In the rows, 128 means zero.
The rows below come in pairs that one turn or mirror swaps. Which row does each named row swap with?
Kun: [138 167 109 150 121 118  95 121 122  96 125 103 120 137 124 112 107  89
 122 117 151]
paf: [117 154 126 154 106 136 139 145 111 124 105 145 122 102 130 125  84 164
 119 161 125]
fut: [175  93 159 124 129 129 121 108 126  93 114 111 100 120 136 121 142 136
 112 125 130]
fof: [116 148 120 159 109 127 149 136 117 132  98 146 112 116 129 126  84 155
 113 162 117]
domik: [112 135 118 133 103 127 127 147 152  91 125 158  99 122 147  94  85 136
 147 124 146]
Gotob: [139 141 125 128 106 114 117 127  87 111  72 116 128 124 140 130 120 155
 168 121 128]
ruri: [121 120 131 120 125 170 129 126 104 110 113  75 114 137 147 112 120 121
 135  89 119]
Poto: [143 100 134 144 132 135 158 131 111  83 164 123  93 128 144 112 116 137
 121 111 158]
Mibu: [116 136 118 130 109 128 132 143 158  92 131 154  98 122 149  87  99 137
 148 130 153]
kon: [142 151 132  91 143 144 123 144 127 129 152 144 100 102 122 156 134 131
 138 100 125]
vudu: [109 139 121  98 159 140 144  99 129 121 101  98  90 127 123 142 111 121
 132 107 143]
luzos: [180 111 158 128 127 112 132 108 122  94 105 127  95 124 135 128 144 148
 112 124 146]
Konor: [113 156 127 144 108 125 147 136 115 130 102 148 112 112 130 120  86 156
 106 161 116]
dov: [114 125 124 129 120 174 136 122 104 118 108  81 112 139 140 121 113 128
 119  85 115]
nub: [127 127 114 155 126 144 123 170  91 119 133 131 140 105 126 145 127 143
 167 120 122]
bodu: [140 125 160 159 118 124 126 117 167  93 145 149  91 131 129 137 141 132
 141 119 129]
Nukef: [158 176 147 127 139 131 169 136 105 119 150 117 101 121 148 114 139 130
 105 119 124]
bef: [145 164 110 153 121 118 116 105  97  90 129 111 117 150 141 132 123 108
 120 111 166]
zum: [134 127 146 158 113 129 120 128 168  93 160 159 105 129 141 126 133 128
 142 118 134]
Mutol: [128 135 121 125 103 109 116 130  91 108  76 112 134 116 142 136 112 148
 167 122 127]
Riz: [130 130 143 128 144 172 112 116 129 137 109 124 128 149 123 151 107 112
 115 142 156]
kubof: [116  92  97 160 110 135 115 120 135  86 105 122 130 108 142 125 120 140
 123 130 154]
segav: [179 104 163 122 134 114 134 113 130  94 111 121 101 122 141 125 145 137
 108 120 143]
pek: [115 141 127 123 114 135 122 113 106 123 132 127 105 142 129 133 101 137
 182 100  95]
tubuz: [137 128 143 130 139 123 152 101 123  93 130 105  74 131 117 155 140 128
 136  86 126]
sofo: [142 187 147 126 142 124 160 137 122 126 130 117 101 113 145 112 147 130
 101 114 123]
lugad: [133 134 109 158 142 116 103 131 166 105  89 133 114 104 113 109 119 113
 127 135 123]
Nadar: [120 132 124 132  98 121 110 124  96  99  82  99 129 110 145 139 127 143
 169 124 131]
Muf: [127 111 122 175 118 133 121 124 137 115  87 144 121 121 132 116 111 138
 169 120 100]
Rar: [111 139 125 109 117 143 123 126 107 122 151 130 107 146 125 141 103 138
 170 101 104]
vab: [137 111 112 109 148 151 121 137 105 104 120  84 117 128 122 131 150 128
 124  90 124]
Sizan: [138 151 123  87 141 141 120 143 123 131 151 142 101 104 112 154 132 137
 142 111 121]
Pib: [137 126 114 168 140 120 108 134 160 113  86 133 109  99 111 115 124 120
 143 123 112]
Teto: [151 125 135 146 138 164 108 132 108 128 101 139 138 166 124 141 117 126
 119 143 140]
fur: [148 137 122  95 145 137 128 144 139 124 143 161  90  96 120 151 133 137
 128 119 138]
Rit: [131 121 121 181 101 145 110 124 141  96 116 117 121  97 125 144 134 124
  94 115 128]
Rone: [164 130 152 131 144 142 175 138 113 105 162 121 101 117 148 122 131 132
 109 111 138]
bar: [113 129 125 112 151 134 152  98 129 116 101  98  75 124 121 142 109 128
 138  97 141]
karef: [118 144 113 162 102 130 144 168  97 107 121 136 138 105 132 135  95 147
 151 141 121]
Ditum: [142 173 105 151 123 116 102 117 117  89 132 107 120 129 128 122 131  98
 120 111 157]
let: [119 157 127 157 101 133 152 149 106 121 112 149 124 114 137 128  95 153
 123 167 121]
viv: [117 158 117 148 108 127 152 144 111 121 105 145 126 107 129 120  90 153
 115 167 127]
puf: [131 107 125 171 100 141 101 120 137  91 121 117 120  91 124 152 129 125
 106 129 132]
Dozol: [153 178 141 119 148 132 170 138 113 121 138 113 107 115 140 109 143 131
 101 121 131]
Luv: [114 147 101 114 115 125 132 155 139 100 117 151  94 121 146  91  96 137
 159 120 146]
sanup: [155 179 149 123 147 135 158 138 113 116 143 109  97 111 143 106 139 138
 102 107 132]
pebeb: [131 118 135 125 141 176 116 121 119 134 104 132 129 159 123 136 101 129
 120 146 148]
poka: [150 184 142 133 148 124 164 136 120 126 132 107  95 118 141 117 147 127
 106 109 125]

let swaps with Nukef
lugad swaps with vudu
Gotob swaps with luzos
pek swaps with bodu
segav swaps with Mutol
Rit swaps with dov

The rows below come in pairs that one turn or mirror swaps. Which row does each named row swap with?
goz: [102 138  64 113 114 118 149 127 158 144 131 134 129 106 147 148 128 142
 127 156]
vego: [125 135 116 109 109 127 175 128 131 153 131 140 120  93 154 129 148 180
 115 176]
suvok: [122 168  89  94 135 111 143 145 168 133 125 154 121  76 165 164 159 140
 114 141]
noz: [156 122 131 100 140 123 181 143 131 129 134 137 171  90 153 118  91 130
 121 176]
Mus: [117 166 123 100 119 156 149 132 145 112 135 132 151 110 160 131 131 172
 109 149]
duri: [120 151 144 112  78 126 171 130 153 153 134 142 117  75 159 118 111  95
 101 148]
zegaf: [118 150 145 129 136 119 166 127 146 164 122 141 140  92 158 148  74 171
 114 150]
muvil: [129 117 151 134 137  96 141 136 153 158 139 148 122  75 152 155 144  99
 132 114]
nele: [114 144  93 134 165 123 146 133 154 143 132 135 133  94 155 139 134  67
 101 157]
Lusu: [104 155 108 134 159 133 138 141 130 151 130 152 131  90 158 127  73 135
  96 163]
buki: [143 133 169  95 133 144 153 144 146 115 123 112 148  98 131 133 103 139
 105 148]
tuf: [119 154 127 116 161 112 167 140 127 152 133 150 149 103 170 145  69 154
 120 154]
Kidak: [110 132 174 113 154 138 118 123 114 150 130 125 123 105 149 117 129 134
 115 153]
meza: [157 148 167 109 128 148 157 102 142 185 136 113 148  76 156 144 119 122
  98 154]
Pimum: [128 142 111 107 192 131 135 132 170 151 133 128 146  93 158 141  96 106
 132 180]
niv: [156 141 118  66 161 131 150 125 169 146 130 140 137  86 156 139  78 128
  95 166]
nezur: [122 153 139 116 195 129 161 129 166 145 134 144 128  86 158 141 109 155
 115 179]
gotar: [126 156 120 112 142  94 124 134 147 196 131 164 133  77 175 153 141  98
 130 165]
zozev: [128 119 129 128 141 120 162 140 144 109 164 147 158 100 136 121 124 155
 125 146]
rim: [125 152 122 117 133 128 212 136 135 146 135 145 130  86 166 142 115 163
 126 146]
Kis: [128 139 116  88 103 122 163 132 167 159 128 135 128  93 154 143 186 103
 119 149]
rati: [131 137 142 111 134 131 111 135 142 139 129 131 128  94 142 140 166  70
 114 156]
pum: [135 142 141 105 144 128  92 139 162 143 128 133 149 102 139 138 139  90
 113 126]
Tad: [136 165  79 127 130 106 168 125 148 156 137 140 119  56 160 142 150 115
  99 144]
mudab: [146 140  81 101 141 135 161 135 136 149 125 133 143  94 157 145 113 172
 138 176]
Penur: [156 129 185 113 126 147 152 114 140 146 120 122 150 102 136 133 122 126
 100 159]
dade: [135 143 126 105 180 128 166 132 174 144 130 147 122  91 154 131 173  98
 118 167]
Sif: [151 172 106  90 118 124 182 133 151 144 134 148 129  71 184 131 139 140
 100 181]
vala: [133 129 140 113  66 122 144 125 153 143 137 137 145  83 154 149 133  98
 103 146]
vide: [128 150 169  99 185 137 134 125 130 150 131 131 143  96 158 137 117 158
 120 170]
kavi: [127 157 172  87 149 142 142 136 144 151 127 112 165 110 150 136 105 121
 122 186]
modan: [167 149 147  83 134 125 158 136 166 160 101 125 126  67 141 166 138 138
  94 156]
geras: [137 150 127 100 120 124 217 134 134 148 133 146 134  93 159 138 127 147
  93 159]
rudut: [136 104 149 123 115  96 113 120 159 136 119 139 125  81 149 142 146 124
 138 148]
keme: [128 115 124 138 139  85 150 138 153 157 158 167 131  69 150 134 138 114
 144 152]
Fesig: [126 140 113 137 115 131  92 130 120 142 125 141 130  90 136 131 139 146
 118 147]
mubi: [138 146 166 106 161 130 118 136 164 140 133 118 124  83 163 142 132 155
  82 170]
Nared: [143 126 175  93 144 111 137 141 154 137 130 142 134  81 155 177 135 101
 122 122]
rebep: [144 125 119  96 132  94 171 133 145 175 123 164 140  66 153 161 111  89
 124 179]
Fas: [104 163  84  98 156 108 150 142 134 165 150 151 134  87 164 150 158 117
 139 155]
razup: [104 156  71  96 144 118 135 142 138 143 130 161 138 113 158 142 148 117
 132 147]
gebi: [109 144  95 119  99 136 176 134 129 154 123 145 136  86 163 137 163  99
 100 150]
bavin: [130 139 141  76 126 143 180 126 152 160 138 148 136  97 155 138 105 156
 107 108]
Pebod: [141 112 164 117 101 126 161 127 135 158 114 130 138  92 150 149 114  98
  86 134]
lof: [121 144 113 118 149  86 162 131 133 191 131 159 125  87 173 149 129  86
 124 158]
Dazez: [118 157  97  68 130 150 168 153 142 133 115 136 169  97 159 144 118 148
 112 157]
Pim: [144 124 137 149 130 106 173 123 144 147 159 141 144  64 158 119 101 100
 118 162]
sulo: [122 151 136  79 153 138  93 134 129 145 109 136 158 106 158 138 115 106
 104 154]
lero: [133 147 121 114 134 138  94 119 154 161 126 133 154  89 153 142 111 110
 142 115]
siz: [132 118 103 137 115 120 131  97 131 152 151 158 119  90 153 129 116  91
 104 160]
Pitu: [112 153 117  94 135 141 129  97 125 169 146 170 133 104 164 149 162 106
 122 143]
burir: [107 157 117  72 130 151 119 136 157 145 133 137 148 114 156 163 104 117
 126 187]
Lozi: [119 143 152 139 111 118 134 145 158 146 134 131 138  95 154 139 125  70
 124 126]
sov: [116 164 131  72 133 161 117 132 164 146 107 118 140 109 160 129 115 127
 103 173]

geras swaps with razup
gebi swaps with Dazez
zegaf swaps with gotar
Sif swaps with goz
niv swaps with siz
buki swaps with rati

The rows below come in pairs that one turn or mirror swaps. Which row does each named row swap with?
nimo: [116 127  90 128 148 141 140  98 109 148 147 104 108 138 109 110 140 122
 141 115 150 100 118  91 129 125]
felog: [109 124 155 150 139 122  94  90 110 119 136 141 100 148 178 124 133 102
  83 131 138  99 124 124 127 120]
Vabup: [136 163 102 142 152 143 108 103 168 126 115 108 145 106 125 110 134 129
  93 159 142 122 122 109 130 173]
vil: [114 102 159 140 143 132 152 115 132 110 130 117 128 145 123 131 142 130
 163 112 138 111 126 114 128 139]
pur: [155 144 138 151 144 158  67  89 133 115 119  87 111 139 137  91 140 111
 140 129 144 128 140 128 128 129]
sug: [134 142 102 130 136 118 107 154 144 106 130 105 106 162 154 100 134 131
 110 151 108 148 114 100 116 135]
Vupi: [111 159 128 116 164 128  73  89 123 151 119  98 118 134 145  92 140 112
  99 157 107 149  92 113 123 149]
fofu: [151 123 138 149 123 127 124 138 149 120 125 125 114 124 138 122 149 119
 116 149 147 107 115  72 148 144]
reves: [112 118 128 138 127 150  87 121 121 136  91 108 119 136 152  99 135  81
  94 171 130 116 107 118 132 162]
dak: [126 141 137 138 160 156 127 126 130 137  97 141 125 203 150 102 120 106
 140 124 126 119 112 107 135 132]
bir: [ 56 140 113 148 143 116 136 100 125 130  94 114 142 140 151 113 139 114
 102 137  84 125 114 123 107 127]
veres: [121 137  92 155 156 149 128  89 144 119 141 110  95 129 148 121 108  90
 119 138 156  79 121 101 134 125]
pevu: [103 139 125 148 154 106  98 125 148 122 148 117 123 103 133 141 135 115
 160 135 149 132 161 116 138 129]
Vezil: [150 143 138 139 156 141  90  99 150 137  86 123 138 174 145  87 134 110
  77 123 135 124 106 121 133 119]
lokef: [ 46 128 104 140 157 158 120 116 130 146 150 107 132 138 134 136 132 115
 135 122 120 127  99 122 109 124]
Doku: [116 139 105 144 153 160 122 117 178 130 133 111 132  95 139 106 140 112
 103 122  97 133  92 141 144 120]
dekif: [118 137 159 156 165 162 152  71 147 127 122  92 128 117 181 110 122  94
 123 138 157 122 124 127 111 129]
Vitu: [ 97 156 146 146 151  82 126 106 128 150 133 105 127 139 151 115 122 110
 134 112 156 123  85 111 155 135]
Vib: [119 170 126 144 152 155 128  86 141 151  96 118 133 107 126 138 152 125
  79 148 144 134 107 113 116 167]
zutos: [115 161 131 142 190 155 125  94 137 140 119  95 164 118 136 145 120 129
  89 130 135 176 107 118 111 131]
vori: [129 138 129 149 156 161  93  90 146 122  99 118 182 171 128 159 114 113
 133 131 137 129 133 123 116 132]
gafo: [128 141 133 148 156 132 145 111 129 125  92  92 179 161 123 163 131 112
 100 136 141 135 102 122 130 132]
kop: [ 97 134 136 145 155 156 138  73 124 152  98 112 165 129 154 112 127  65
 109 133 123 125 101 129 105 146]
suzu: [136 129 131 157 214 119 137  98 130 148 112  99 103 149 153 123 125 119
 122 140 142 114 151 130 130 126]
befed: [ 95 139 101 145 147 173 133 114 137 152 157 131 133 116 137  81 134 108
 118 114 144 124  90 114 132 126]
kame: [119 132 158 152 145 145 148  67 131 121 110 142 129 149 168 126 171  98
 115 151 139 114 114 139 135 146]
dud: [131 125  93 152 125 110  99 103 142 135 107 130 136 161 126 128 157 112
 150 131 143 102 103 115 112 125]
mugo: [136 140 146 148 152 140  91 101 120 146 170 115 145 114 132 165 156 120
 136 105 125 121 147 123 125 131]
zad: [138 137 118 135 155 200 108 107 148 155 121 103 144 142 165 119 126 118
 146 130  94 130 125 101 123 128]
sud: [119 155 117 125 219 141 124 115 140 136 116  85 119 129 158 126 109 103
 132 142 129 138 146 150 129 133]
fotet: [ 71 150 118 136 163 129 110  95 134 124  97  88 129 134 139 120 124 116
 130 131 101 132 176 122 106 137]
zalot: [119 166 121 126 179 166 106  85 148 171 128 123 108  93 138 110 145 125
 103 133 119 113 136 117 103 137]
busa: [138 118 143 174 138 114 119 105 133 134 155 102 100 146 162 122 133 122
  85 104 139 124 129  84 131 125]
zetem: [114 133 138 146 151  84 124 110 136 123 133  94 159 139 137 147 123 120
 156 124 115 134 139  96  97 125]
Zodo: [139 148 123 156 145 112 117  98 155 143  92 122 119 140 144  74 119 114
 108 140 175 124 122 137 132 137]
Buli: [112 131 116 151 168 130 117 101 136  99 153 113 116 130 163 110 100 142
  73 118 136 121 133  89 111 114]
dipa: [107 149 120 111 190 132 118 125 121 138 146 105 114 149 153 109  99 100
 118 116 128 112 160 142 111 107]
ven: [119 144 137 144 157 163 102  94 149 130  90 127 122 170 142  65 139 110
 129 128 139 129  88 126 133 136]
savik: [131 145 124 140 150 132  93 117 135 157 146 142 192 148 153 110 122 107
  90 123 133 122 141 104 131 139]
molak: [135 135 130 143 157 143 156  94 134 129 117 138 103 178 149 128 138 121
  74 147 131 122  85 128 118 124]
Beki: [101 131 138 127 144 153 101 115 105 166 124 106 106 125 126 125 141 121
  86 147 127 134 140 118 143 176]
deget: [ 79 144 129 149 141  91 120  99 170 142 112 106 106 141 141 136 137 113
 109 133 116 144  89 122  92 131]
Kub: [134 139 121 156 121 107  98 118 163  98 111 128 133 138 142 128 130 103
 122 150 127 145  88 100 113 148]
zem: [148 139 134 134 145 117 130 129 118 139 129 145 173 150 165 139 146 115
 111 120 105 127 154 106 101 117]
luto: [109 149 143 146 153  78 101 110 141 140 130 105 146 136 153 106 160 115
 124 143 163 139 156 127 131 128]
Vis: [112 162 134 129 135 141 101 150 133 161 123 138 110 110 124 136 163 131
 124 147 136 128 134 129 131 139]
Lofi: [ 56 132 114 130 158 134  92 113 143 112 148  99 158 138 148 122 113 120
 145 136 144 127 106 107 115 124]
gasan: [126 145 132 144 130 127 139  93 162  95 139 132 126 133 162 143 145  92
  99 113 109 119  84  96 111 121]
rabu: [131 149 114 144 153 130  96 102 147 145 126 128 133 158 147 148 130 114
  94 113  75 124 168 127 123 141]
Zivo: [127 150 117 135 148 120 123 124 148 109 124  93 102 151 137 184 123 120
 119 130 159 126 148 119 130 137]
nuga: [161 143 121 145 159 105 134 102 135 141 106  94 135 129 149 154 125 105
 140 139 105 115  94  82 147 145]
puret: [170 150 102 144 153 161 128 106 131 126 125 124 123 112 138 154 152 118
 140 128 106 123 123 141 130 150]
reve: [ 70 153 138 135 162 142 131 130 155 112 132 109 132 130 136  96 153 117
  99 132 115 132 146 157 134 137]
Mozar: [ 71 144 158 141 157 171 107 118 157 134 123 112 142 156 155 123 119 102
  98 130 118 126  84 131 105 125]
sot: [111 137 147 148 157 172 124 110 121 121 184 120 120 156 139 120 152 108
 160 141 128 127 128 104 134 143]
piz: [124 150 117 122 163 137 124 115 165  96 115  95 137 150 170 116 125  56
 133 138 120 131 137 135 120 115]
bof: [102 166 154 107 153 150  98  77 124 132 144 112 143 112 141 125 114 111
 123 121 143 164 101 133 117 135]
nabu: [108 159 120 149 179 135 123  96 120 182 148 123 126 165 136 145 145 127
 131 116 128 125 146 136 143 114]
kuben: [143 156 127 169 179 131 138  72 151 122 120 104 145 138 160 133 159 103
 116 159 102 139 104 100 127 129]
tuvu: [119 142 109 145 161 160 114  96 121 148 142  92 105 158 154 160 132 123
 145 132  74 132 126 119 140 141]
safez: [151 120 119 111 168 129 129 140 145 122 112 136 132 133 119 130 145 157
 117 128 105 144 122 117 126 140]
Tik: [ 93 125 144 148 148 130 121  74 138 114 132 106 122 147 167 151 142  88
 140  95 143 136  87 115 149 126]
befu: [111 130 110 115 178 132 101 145 139 130 113 108 129 161 152 127  90 121
 138 137 127 154 138 131 125 109]
Vaz: [105 137 117 144 160 203 119 105 117 133 118  89 103 114 131 123 120 123
 108 117 110 130 143 108 133 132]

befed swaps with zutos
pur swaps with piz
savik swaps with Buli

